Each named turn below is shown by a few rows before and after it. Which turns, in which order, take the first row of each later pair to the second? The first pair is answered.
K126:
[ -3  -4 -15  -2   7   5   1   0  -2  12  -4  16  -2   2   2   9 -12  -6
   7  -6   7  -3   6   8  -9   6 -11   6  -4   1 -16   0  -4   3 -17  20] |-> [ -1  -1 -11  -3   6   7  -5  -5  -2   5  -9   5  -3   1   4   1 -10 -17
  -4  -6  -1  -2  -9   5  -8   6 -12  13  -5  -5 -12   0   7   8  -7  24]
[  0  16   1 -11  15  26  -2 -24  -6 -19  -5  13   4 -11   5  -8   5 -11
  24   0 -19   5  -4 -15   4  13  -1  27 -12   3 -20  -7  -6  10   7  11] |-> [  2   7   5 -14  15  21  -3 -34  -9 -23  -3  -4  13  -3   4 -17   6 -17
  13   1 -14   5 -24 -18  12  11   8  22  -7   4  -6  -5   3  11   9   4]
[ -6   4 -14   3 -11  21   2  19  18 -19  -2  -7 -17  -7  29   8  -7 -21
  -9 -13   2  -3 -12  -6  -8 -18 -22   4   9 -12 -40  -7   2  11  12  15] |-> [ -1  -6  -9   0 -11  10  -5   0  17 -27   0 -29  -3   4  24  -1  -4 -32
 -25 -11  10  -3 -40 -10   4 -21  -5  -5  14  -8 -11  -4  15  13  12  -1]
[ -2 -11 -23  -3 -24  -7   1 -10  17 -17  -3 -24   6  -3  10   0  -1 -10
 -23 -17  15  -2 -40   0   4 -29   5 -20  17   0   4  -7  17  14  20 -17] |-> [-10 -19 -30   0 -23  -9  15 -11  10  -7   8 -10   9  -1   0  14   1  17
  -8 -13  28  -6 -15   5  10 -31  15 -34  18  14   6  -5   7   8   2 -28]
K253:
[  5  -3  -8  12  -1  -2 -14  -6  11  -2   5  -2  -2   5   5  10  -3  -7
  -4  -9   2  -9  -4   3   3 -10   3  11  13  10   7   3  -5  -1 -15  -5] |-> [  3  -3 -10   4  -6  -7  -3 -10  11  -3   0  -9  -3   0  -2   4   0  -2
 -10  -8   3 -14  -8   0   8 -13   2   7  13   6   9   3  -6   5  -3 -11]
[  1  -6 -12  13  -4  16 -15   0   4   7  24  12  -6  11   7  12   1  -9
   8  -2  15   9   1  14  -7  -3  11   9   4  10   0   2   1   1 -14   0] |-> [  3  -9 -18   4 -11   9  -5  -8   7  -4  19  -3  -2   6   6   4   1 -10
  -5  -8  19   7 -18   8   1 -17  12  -2   5   6   4  -3   7   6   2  -9]
[ 17   3  10   2  24  -2  21  -8   2   8   1  -9   8   3 -10 -16 -10  -4
  -2  -8  -2 -13  22  -7   4   4  -4   7 -18 -11  -6  17 -14 -13  12 -14] |-> [ 19  -1   6   9  25   4  14  -4   2   9  10  -3   9  13  -7  -7 -11 -10
   4  -6  -4  -7  25   0   0   8  -3  11 -11  -8  -8  21 -11 -15  -4  -9]
[  1  -3  -3  -1  -2 -13   2  -6  -1 -10   1 -22   5  -7  -5 -10   2  -7
 -16   0   5  -4 -27  -3  13 -19   7 -12   4  -4  15   2   4   1  19 -11] |-> [ -3   5   8  -9   8 -18   9  -7  -7  -6  -9  -9  -1 -15 -15 -14   4   9
  -6   8  -4 -11  -9  -9   7  -8  -4 -13  -6 -10  10   3  -7  -4  21  -2]
K851:
[  1   6  14   2  -3  -6  -9 -13  -6  -3  13  -5  16  12 -13 -11  -2  -5
   3   7 -10   0  -2   8 -13   5  -6   6  -9  17  15   7   0  -3 -15   9] |-> [  0   9  14   2  -4 -11  -2 -12 -11  -3  13  -2  15   9 -18  -8   3   6
   9   7  -8  -2   7   9 -11   6  -6   0  -9  18  16   8  -3  -6 -16   4]
[ -3  -8 -10  -5  -6   0   4   9   6   0   7 -12   0  -5  18  12  -1  -7
  -6 -12  15  10  -8   3  -2  -8   2  -9  12   0  -9  -8   7  -2  -7   2] |-> [ -7  -8  -8  -9  -4  -5  12   5   5   2   5 -11   1  -7  10  14   0   3
  -3 -10  20   6  -2   1   2 -12   6 -17  10   2  -6  -9   3  -2  -5  -7]
[ -6   5  11   6   9  11  -2  11  -4  15   6  33  -3   7  -5  14  -2  19
  32  10  -8   6  40   5  -6  19  -5  11  -7  12 -14   4 -14 -16 -29   9] |-> [ 11  -1  15  15   8  14 -35   3   5  -3   7 -10  15  24  16  -2   2 -40
  -1   1 -15  18 -22   6 -10  15   2  23   2   4  10   8  21  -9 -19  13]
K499:
[ -2   3  -4 -11  -4   2   8  -1   3  -2  -7   7  -8  -6  -2  -2   1  10
   3  -5   5  -7   1  -2   6  -7   1  -4  -3  -5  -5  -1  -3  -2   7  -4] |-> [ -2   0  -4  -6  -5   4   5  -2   4   1  -4   6 -12  -7   1   3   1   9
   5  -5   5  -4   3   2   5  -8   0  -1  -2  -3  -6   2  -6   1   3  -2]
[-10   3 -19   6   0   3  10  -2   0   8   0   6  -6 -18 -17   2   9  24
  -7  -4   6   0  14   6   7   0  23 -19   4  14  -7  -9   3  -9  -7  -7] |-> [ -8   7 -18  13  -3  15  -2  10   9   6   6  13 -13 -13  -6   8   4  11
  -4 -10  -1   8  17   9  -2   0  15  -9   6  12 -22  -7   2  -5 -14   8]
[ -5  -1  -5  -1  -9   4   2   3   1   0   3   1  -5   0   6   5   5   2
  -2  -7   9  -6  -3   9  10   2   2   0  -5   9  -1   2  -4   0 -13  -3] |-> [ -6   3   1   2  -6   8   1   4  -3  -2   2   2 -12   0   8   2   1  -5
  -2  -8   2  -6  -1  10   3   2  -2   6  -5   6  -6   2  -1  -1 -12   4]
Then:
Each pair is two turns apart.
[  8   8   3   3   7   1  -9 -11   5   0  -9  -7  -2   9   4 -20  -7 -20
  -4  -2 -24   6   4  -4  -8  12  -3  17  -5 -10   4   4  17  -2   2  22] |-> [  2  -1   1  -3  10 -12  13 -16  -5   8  -2   3   3   8 -17 -13  -2  18
  10   7  -8  -4  28  -1   7   9   6  -7  -7   4  12   2   3 -12  -8   1] : K126 K851
[ -3  -8 -25  18 -12  22  -7  13  16   8  14  10 -10  16  12  27  -2  -7
   9 -11  11   8 -10  15  -5 -10   3   3   3  10 -10 -12  10   9 -23   0] |-> [ -5 -13 -19  -1 -13  -7  16 -12   7   0  -2 -11  -4   0 -11   5   4   9
 -14  -1  13 -12 -29   0  14 -18  14 -24  -2   1  11 -18   8  14  10 -22] : K851 K253
[ -8   5  22  -7  10 -10  10   4 -18  12   1  12   3  -8  -9  -1   1   8
   6  13  -9  -9  29 -14   1  15   1   2  -7   0   4  -3 -10  -1  -1  14] |-> [  1  -6  15  10   5  -1 -11   5 -12   8  13  -5  18  14   3   4   1 -25
  -1   9  -4   6   5  -6  -4  12  14  10   0  11  24   5  11   2 -15  14] : K253 K851
[ -2  -2  13  15   1 -27  18   3 -15  23  -2 -13  -8  -4 -18  -1   9  10
  10  -4  -9  -6  -5  -4  13   8  31  -1   8  -7  11 -10  -9 -28  -7 -33] |-> [ -3   0   9  27  -2 -13   7  21  -9  27   8   5 -11   4 -10  14   7   5
  27 -11  -7   5   9   3   1  12  27  12  10   0  -4  -9 -16 -28 -25 -20] : K126 K253
[  0   5  13  -7   4 -14  11 -18   5   2 -13  -1   1  -1 -13  -8   8  16
  -5   0  -8 -10   1 -14   0   2  -2 -15  -2  -6   7   1  -6  -1  15   1] |-> [  5   6  17   6  11   3 -11  -7   8   6  -5   9   4   9  -1   1   5 -10
   2  -1 -19   2   6  -8 -11  11  -6   5  -1  -6  -1   5   0  -5  -1  23] : K253 K851
[ -3   4 -10   3   0  14  -3  14   8   3   8  23  -1  -1   0  20  -3   6
  15  -3   6   4  17   9  -1  -1  -7   8   5   7 -17   2  -5  -5 -12   9] |-> [ -6  -9  -7  -4  -2  -6   7  -7   1   0   9  -1  13   0 -12   4   0  17
  -4   5  20  -8  -3   1  17  -8  12 -14   8  13  14   0   4  -2   0 -19] : K851 K851
[  1  -1  -4   9  -2   8  -3   6  -4   6   7  17   2   6   5  14  -2   6
  15   3   0   9  14   6  -3  -1   1   2  -1   7   3   1   5  -3 -17   0] |-> [  4  -6  -4   9  -3   8  -9   4  -6   3  10   7   7  11   7  11  -4  -6
   6   2   1   8   1   7  -1  -1   5   2   2   9  13   3  11  -1 -18  -5] : K851 K126
[ -1  -4 -21   2  -5  16 -16  14  10   4   8  12  -2   4  18  26 -11 -11
  19 -12   2   6  13  26   0   4   0  -6  10  14 -20  -4  -1 -10 -39  16] |-> [ -3 -12 -22   2  -2   2 -15   0   4   3  10  -7   9   9   8  21  -7  -5
  13  -8  16   4  -1  23  13   0  17 -22  15  26   9  -3   3 -13 -40  -6] : K851 K126
[-17  23  10 -21  -7 -27  13 -13 -29 -13 -11 -21  -4  19   7  -4  17  17
 -32 -10  14  -7   2   3  -4  12 -17  -6  -5  10  17   6 -13  21  30  -5] |-> [-21  25   7 -16 -10 -20  19  -8 -32  -8 -12  -7 -13  13   5   6  16  34
 -21  -7  15 -10  23   3  -6  17 -21 -10  -7  10   4   7 -25  18  22  -2] : K126 K126
[  2   0  -2  -8  -7   3   0  -5   2  -7 -10   1  -6 -14   9   1   3   1
 -12 -16  -3  -6 -11  -3   0  -7  -5   6   1  -6 -12  -1  -6  17  15   1] |-> [ -6  -3  -1  -8  -6  -1   8  -5  -4  -2  -9   7  -6 -14   1   4   5  17
  -6 -13   6  -9   3  -2   2  -6  -1  -3  -2  -2 -10  -2 -15  12   8  -5] : K126 K851
[ 16   0  13  29 -10   7 -26  12  -9  15  11  10  15  20   2   1  -6 -14
   6   5  -8   6  -6  17 -13  -9   0  29  24  25   1   7  19 -17 -26  20] |-> [  4 -10  -2   9 -20 -16  13  -7 -12  15   1   4  18   1 -23  -1  -4  36
   0   6  19 -18  -3   9  13 -26  11 -10  22  27  11  -2   5 -14  -8 -21] : K253 K851
[  2  -6  -6  21 -17  -3 -13   8   8   7  19 -11   6  28   7  24  -4 -10
   0  -9  15  12  -2  13  -4  -7  13   3   7  18  10  -1  15 -10 -17  -5] |-> [ -2  -2  -7  21 -14  -2  -3  14   6  10  19   1   0  21   2  27  -3  10
  10  -5  17  12  20  12  -5  -4  10  -2   5  19  -1  -2   4 -13 -25  -2] : K851 K851
[ -7  -9 -16   0  -5   1  14   0   5   7  -5  -7   1  -6  -5  -1  -4  15
  -3 -14  10  -9   0  -4   5  -7   4 -10  -1  -6  -2  -2  -6   2   7 -13] |-> [ -7  -3  -8   1   5   7   8   5   0  13   1   6   1  -2  -6   4  -3  18
  11  -9   6  -6  20   1   1   5  -1  -4  -4  -2  -4   0 -14  -4  -9  -3] : K253 K253
[ -1  -6   7  11  -5   6 -33 -23  -1   6  14 -31   6   5   0  -2  -6 -26
 -17   8   8  14 -25   7   1 -10  13   9   7   4  15  15  27  13  -3  -1] |-> [-11 -12   0  -1  -3 -12  -2 -31  -9  11  10 -22   5  -5 -22  -2  -3  21
 -10  17  21  -9  -1  -1  16 -15  18 -20   4  12  20   9   8   7   0 -23] : K253 K126
[ -9  12   5 -15  -9 -12  14  -3  -1  -5 -12   2 -15 -22  -2 -16   0  15
 -11   0  -5 -14   4  -7   3  -5 -15  -1 -10 -17 -23  -6  -9  10  29   3] |-> [  0   4   7  -9  -8 -15  -2 -12  -1 -12  -6 -24  -1 -10   1 -22   4 -10
 -24  -2  -2  -7 -27  -6   4  -5  -3  -4  -1 -12  -2  -5  12  14  26   0] : K851 K126
[ 11 -15   6  -6  15  -6   0  -8  16   2   2 -17  10   1  -1  -4   1  16
 -19   7  15  -8 -11  -5  11 -12  20 -35   8  13  14  -8   6   0  17  -8] |-> [ 12   7   8  -2  14  17  -9  15  25   0  -5  13 -13 -10  15   4  -8   5
  -6  -2 -10  -1  12  -1 -11  -3  -6 -10  -1  -7 -29 -13  -9   7  20  26] : K851 K126
[-14 -14  11  -2   0 -10  18  -1 -17  13 -18 -17 -16  12 -53  11   4  39
   0   0   0  -1  -3   4  12  19   5 -30 -15  11  -6  18 -24  10  -4 -12] |-> [-10   4  16  -7  -1   4   4  12  -7   4 -31 -10 -32  -1 -35   2  -4  12
  -5 -10 -26   4  -9   1  -8  22 -20  -5 -18 -14 -36  17 -24  17  16  16] : K126 K126
[ -3   3  -1   9  -2   7 -18   7   4   7  11   2   7  22  28   4  -8 -31
   9 -11  -7  22 -12   8 -15   4  -2  29  15  -2  -2   4  13 -11 -29  23] |-> [-12 -14  -2  -6   3 -24  11 -16 -12  15  10 -10  23  18  -3  -3   0  15
   3   5  17   4  -6   4  11  -4  20  -9  13   9  30   1   5 -17 -30 -15] : K126 K851
[  5  -3  -7  12  -3  16  -7   9  14   6   3   7  -6   7  12   0   1  -7
   9  -2  -8  -4   7   6  -8   3 -10  19   1   0 -15   6  -5  -8  -2  12] |-> [  4 -13 -12  12 -11   9  -6   1  16   3   7 -10   1  13  15  -3   1 -15
  -5  -4   3  -3 -12   6  -2  -7   1   9   7   3   4   7   7  -3   0   1] : K253 K126
[ 15  -8  20 -11   9 -13 -14   9 -17  16   1  -9  20   8  -2 -13  -5 -29
  -7  13 -24  15  -3  15  -8  19  -8   8   7   2   7   5   0 -18  -4  17] |-> [  7 -14  15 -10  12 -16  -5   7 -21  24  10  -4  21  12 -13  -4  -4  -6
   5  17 -11  12  14  20   0  18   1  -4   9  12  15   6  -8 -28 -19   5] : K126 K126
[ -6   0  16 -17  27 -15  13 -11 -14  -9  -6   3  -7 -11 -11  -3   0  10
 -17   9  -3 -16  -9 -16   1  11  -9 -29  -5 -18  12   6  -5  -6  21  11] |-> [ -2   6  24  -9  36  -3  -2  -1 -16  -2   1  14  -8  -2  -6   2   2  -3
  -3  10 -13 -10   2 -10 -10  25 -12 -14 -10 -18   5  10 -10 -10   7  27] : K253 K126
[  1  -5  -4   2   3  -1  13  -4 -16  11   9  14  -7  -7  -8   5  -3  18
  21  13   0  -3  28   2   1   8  12 -11  -5   4  -2  -6   0  -6 -21  -6] |-> [  8   7   1   6   1  11  -5   5  -7   3   0  10 -18 -14  12  -4  -8 -16
  14   4 -21   2  15  -3 -10  14  -6  13  -5 -13 -22  -8   5   2  -7  18] : K499 K126
[  2  11  11  -1  12   7 -11   3  -8   0   7   9   4   0   5  -5  -3  -2
  10   7 -20  -9   8 -13  -4  19 -12  14 -16  -5  -6   1  -7  -5  -6  16] |-> [  6   1  13  -2  13  -4 -12 -10 -12  -1   9 -12  15   9  -3 -13   0  -6
  -3   7 -15  -9 -12 -14   7  12   1   6 -13   3  18   4   6  -4  -7   1] : K126 K126
[  2  15   3  14  13   2  -1  10 -11   2   2  10  -7  -8  -8   5  -5   4
  10   7  -9   6  19  -5 -13  20  -7   5  -9   1 -19  11 -14  -1  -3  13] |-> [  7  16  13   7  19 -11  -5   1 -14  -3  -7  -7  -3 -10 -13 -11  -6  -5
  -5  14 -14   1   1 -11  -9  22  -6   4 -10  -7  -6  10  -7   1  11   9] : K499 K126
[ 13   4  -2   2  -4   8  -7  -2   1  -7  -7   1 -18   1   0 -12 -10 -21
  -3 -13 -22   6  -7   0 -24   8  -3  21   3  -9 -15   9  15 -11  17  34] |-> [  2   1  -2 -13   3  -8  23 -10 -11   3  -9  15 -18 -12 -27  -8  -5  25
  10  -2  -6  -9  23  -3 -10   7   3  -2  -2  -1 -13   5  -9 -20  13  15] : K851 K851
[-16 -13   2   0  -5  -4  12  -8 -10  -9 -21   2   2 -13  -8  -6   5  25
  -8  -8  -8 -14   2   1   7   5  -5  -3  -6   3  -5   0   0  -8   9  -7] |-> [-14 -15   0  15  -1   9  -6   1  -8  -2  -8  13   7   3  -2   7   4  14
   7  -8  -8  -5  15   9  -1  15  -2   6  -3  14  -3   7   2 -16 -21   3] : K253 K253
[ -8 -19  12  -1   1  -5   6  -5 -12 -11   3  -2   5  -1 -17   5   7   6
  22 -11  27 -11  34   3   7  12  11 -22  -8  27   8  -3 -14  -9 -27 -24] |-> [ -3 -24   1   7  -9  -5   3  -7  -5 -17  10 -14   9   5  -9   6   6  -6
  14 -16  35  -5  17   5  10   4  17 -24  -1  27  15  -2  -2  -2 -25 -31] : K253 K253
[-10  -2 -21  -1   6  10   7  14  -4   8  -4  25 -10 -14   0  14  -5  24
  25  -4   1  -8  32  11  -6   8 -18   1   1   0 -21  -2 -24 -13   6  -4] |-> [  1   5 -14   5   4  23 -12  18   7  -3  -6  11 -15 -12  16   6  -8 -15
   9 -12 -16   3   3  11 -15  13 -25  20   4 -14 -28  -2  -8  -5  20  17] : K126 K253
[ -2   8  -6  11   4  -2   1   6   0 -22 -11 -17   0  -2  21  -9   4  -3
 -24   9 -15  10 -12   0  -7   8  -7  21  -6 -21  14  15   4   5  -1  -6] |-> [ -7  -4 -13  10   6  -7  14   3  -5 -11   0  -6  10   1   7   2   5  24
  -9  16   1   2   7   5   6   4  10   1  -6  -6  22  16  -5  -4 -21 -25] : K126 K126
[  4 -17  -5  -2  19 -16  12  -8  -1  -1  23 -15   5  29 -24   2  -1  23
   6   3  29  10  -6  10  11  14  30 -15   2  20  19 -19  -3   3 -22 -19] |-> [  4 -12 -18   8   9   5   5  10  11  -2  29   7  -6  28  -8  21  -6  14
  18  -9  33  21  13  21   0  12  17  -6   4  18  -9 -21  -7   7 -31  -5] : K126 K253
[-24   3 -11  -9 -19  12  14  22  -1   5  -7  13 -37 -11   8  -5  10  12
  -9  10   4  12  14 -10   6  -3 -15  -9   1  -7 -33 -18   5   4   3 -10] |-> [-22  -3 -12   2 -19  25   2  26   2   9   5  16 -34   4  12   4   7   1
   3   5   6  22  18   0   1   3 -13  -5   0   0 -35 -17   9   3 -19  -3] : K253 K253
[ 11 -13   0  -1 -16 -13  35 -12   5  -9   3  -1  -6 -14  -8   4  -1   7
 -21  -1  24 -22 -10   1  -1 -25   5 -14  -3  -7  -3  -2   2  -1  10 -28] |-> [  9  -1   3  -3 -18  -4  36  -2   6  -9  -1  15 -21 -22  -2  11  -4   9
 -14  -4  14 -21   5   2 -11 -22  -7  -4  -4 -15 -28  -3  -7   1  11 -11] : K126 K126
[-11   1 -13   4 -29  -2  10   2  18 -14  -4  -2 -21 -11  23  13   3  -4
 -13 -18   4  -5 -13   4   2 -27  -1  -3   2   1 -20  -8   6  27   3   7] |-> [-15  12   6  -7 -15  -7  22   7   8  -6 -14  19 -26 -22   7  10   3  15
   4  -9  -8 -12  18  -2   1 -11 -15   0 -12  -3 -27  -7 -11  19   4  17] : K253 K253
[ 27 -13   6  19  -1  -7  26 -16  24 -15 -33  -3   9  -7 -33 -14   8  -9
  -5  19  -5 -16   0  -8 -10 -14  19 -20 -10  -8  33   1  26  13   6  -9] |-> [ 25  -5  13  18   8  -7  33  -8  19  -8 -34  16   1 -11 -36 -12   9   7
  14  23 -14 -18  28  -8 -12   0   9 -14 -17  -6  21   2   9   9  -2  -1] : K253 K126
[  5  23 -14  -5  -5   4  -1   8  -6  -5   5  25  -1   4  10  17   0  19
   6 -17  14   5  22  -4  -2  10  -7  10  -4   4 -20   9  -7 -11   7  27] |-> [  7  12 -13 -12  -5 -18   9 -13 -13  -7   3  -2  16   7  -8   0   9  25
 -12 -11  27  -6  -4  -8  16   0  10 -11   0  11  17   8   3 -10  18  -1] : K851 K851
[ -9  -1  -4  -3 -11   2  20   9   5   4  -7  14 -11 -19  -3   3   4  17
   0   0   7  -4  11   0  -1  -3 -15   0   4   0 -11  -8  -9  12   3  -8] |-> [  1  -2  -2  11  -9  12  -8   9  10  -5  -3  -5  -2  -6  11   0   2 -25
 -10  -5   1   7 -13   4  -8   1 -14  18  10  -2  -3  -6  13  13  -4   3] : K253 K851
[ -4 -13 -22  -9  10 -10  21   5   7 -12 -11   7   4 -18  11   4  -8  -4
 -22  10 -18 -14   7 -19  -6   8   9  14   2  19 -33 -15  -6  -3   9  -7] |-> [ -3 -15 -23  -1  13  -3  13  14   6  -8  -4  13   7  -8  14  15  -9 -10
 -12   9 -18  -7  15 -13 -10  14  11  20   3  28 -34 -11  -7  -9  -6   0] : K253 K253
[ -9  -2  10   6  12 -25 -28 -24 -24 -11  12  -8  14  12  -6  -7  11 -14
 -11  -1   7 -14   5   9  -1   2  14   8  -7 -14  -1  12  11 -13  -1 -18] |-> [-15   8  10   2  13 -18 -21 -13 -23  -7   6  18  -5  -1   0  -2   8   1
   3  -2  -1 -16  31  10  -9   4   1  17 -13 -23 -30   7  -3 -12  -1  -6] : K851 K126
[-10 -13   3 -20  11 -25  10   6  -1   6  -1  31 -13 -17  -7   6  19  43
  17  13  25 -16  28  11   9 -18 -16 -31  -6  10  -9 -11 -28   5   5  -8] |-> [  8 -10  -1   4   3   4 -42  20  22 -11   8   9 -12   5  38   2  16 -44
  -5  -7   7  14 -24  23 -16 -20 -22  11   7   1 -12  -5  12  17   8  24] : K499 K851
[ -6  -9 -19  -9 -16  -4   8  13   8  -7  -8  10 -14  -4  23  16  -6  16
 -18 -12  14  -4  -2  -1   7  -9  12 -25   8  -4  -7  -9  -7   6   8 -13] |-> [ -6  -1  -8 -12  -4  -3   8  17   1   3 -11  28 -18  -6  17  19  -4  27
  -3  -7   3  -5  25  -2   3   5   2 -18   3  -5 -11  -6 -18  -5   0  -2] : K253 K253
